In the rows, zero is written as 128.
Each path below is one point turned by a fixed rotation once a step. After each direction that follows a path, write how fast that rotation turns it, in degrees a step (0 if it stays still).
Each turn is a multiple of 5 degrees from 10 to 175, or 0.
Each row of a path follows its step; steps can be skipped.
Rotation 1:
step 1: [123 133 127 134 131 120 130 130 126 133 121 122 133 125 140 131 119 142
 140 132 137 128 124 140 133 136 124 133 117 127 134 121 111 136 128 136
 125 122 117 147 133 134 136 126 124 119 127 120 132 134 131 135 132 132
 133 132 131 131 123]
step 2: [130 136 125 129 130 117 127 123 124 129 129 121 142 124 135 129 119 123
 121 123 129 138 123 130 140 128 134 125 131 125 130 137 128 137 128 128
 122 128 123 130 144 130 124 140 120 118 125 122 123 120 113 132 124 137
 127 117 130 122 110]
step 5: [124 131 124 132 120 118 117 129 127 122 126 124 142 127 135 126 121 135
 120 126 128 128 127 127 128 123 122 133 136 134 124 143 125 141 131 121
 124 122 138 127 125 126 114 129 121 118 144 122 122 124 133 124 134 138
 142 125 138 136 127]
step 6: [116 132 140 126 117 124 130 125 126 133 125 120 123 135 133 136 115 122
 126 125 127 120 137 134 128 123 118 129 123 130 128 131 127 132 128 113
 124 126 121 132 126 114 128 119 130 115 124 101 127 130 128 127 124 126
 132 132 132 132 126]
step 7: [138 127 136 133 126 134 134 128 112 139 130 121 128 120 129 133 124 126
 120 135 129 128 121 134 138 128 128 130 123 123 125 130 135 122 141 129
 123 114 113 141 127 134 129 126 120 123 137 118 124 125 123 135 129 118
 127 130 144 127 123]
step 10: [141 149 124 133 124 126 128 122 139 128 127 114 127 128 139 132 121 130
 119 137 125 136 118 130 130 128 128 137 131 132 128 131 125 125 122 129
 129 117 123 137 138 119 124 130 119 125 137 122 123 118 123 137 139 131
 123 125 129 124 138]
step 11: [126 126 121 141 120 109 127 123 133 132 129 119 123 130 125 129 127 144
 122 122 134 131 134 128 132 126 141 128 115 119 135 136 129 136 121 120
 125 117 126 119 131 126 121 122 127 125 133 112 133 124 126 119 132 125
 123 118 136 121 130]
step 15: [127 139 144 130 118 135 121 137 125 144 117 127 121 118 129 128 124 134
 132 119 133 135 126 134 136 119 122 129 116 125 134 135 125 123 129 126
 127 124 125 138 129 124 120 139 119 138 139 119 122 135 122 137 131 125
 134 129 128 129 134]
step 16: [132 135 127 138 125 130 123 125 121 122 123 108 137 126 133 113 128 130
 126 137 137 131 139 144 126 132 124 134 117 125 126 132 125 141 133 124
 129 128 126 128 122 133 116 135 118 119 136 123 116 122 124 122 132 127
 128 129 129 132 129]
step 17: [129 128 131 136 119 115 133 130 129 127 128 124 135 140 131 130 125 131
 138 130 134 128 127 142 127 113 129 136 126 126 121 130 130 133 129 120
 118 131 119 127 127 132 129 112 128 123 125 109 118 124 128 137 132 132
 125 122 114 132 114]
step 18: [128 133 141 127 127 115 128 145 126 131 132 123 131 138 135 128 116 137
 123 137 133 137 115 123 145 131 122 127 126 124 124 125 121 128 129 126
 125 115 119 134 132 131 136 127 129 136 131 121 123 120 115 141 130 126
 128 132 136 131 126]
Directions:
[126 128 126 129 132 126 128 125 123 128 123 131 128 124 127 125 127 124
 128 128 127 127 128 128 128 128 129 127 129 130 129 128 126 128 129 129
 123 127 129 131 128 127 131 132 127 130 126 127 130 127 127 132 125 125
 127 127 129 126 128]	60
[126 132 127 126 127 129 130 127 132 130 127 129 129 130 131 125 133 129
 127 125 126 129 130 130 129 127 129 128 131 130 126 125 125 126 127 129
 127 125 130 131 124 126 126 131 128 130 130 126 128 131 129 125 129 127
 131 123 129 128 132]	70
[131 129 131 127 128 126 129 129 134 125 124 130 130 129 128 131 125 128
 126 127 131 129 132 128 124 124 130 126 128 129 130 128 130 129 133 124
 126 126 130 125 127 129 129 129 127 129 127 128 131 131 129 127 127 127
 128 126 129 128 125]	125
[128 126 128 132 128 130 126 128 130 128 130 131 131 129 129 122 129 129
 128 129 129 128 127 129 128 125 126 129 132 126 126 127 130 127 128 129
 126 127 129 124 123 130 135 124 130 129 126 130 127 125 126 131 129 130
 130 128 127 131 129]	80
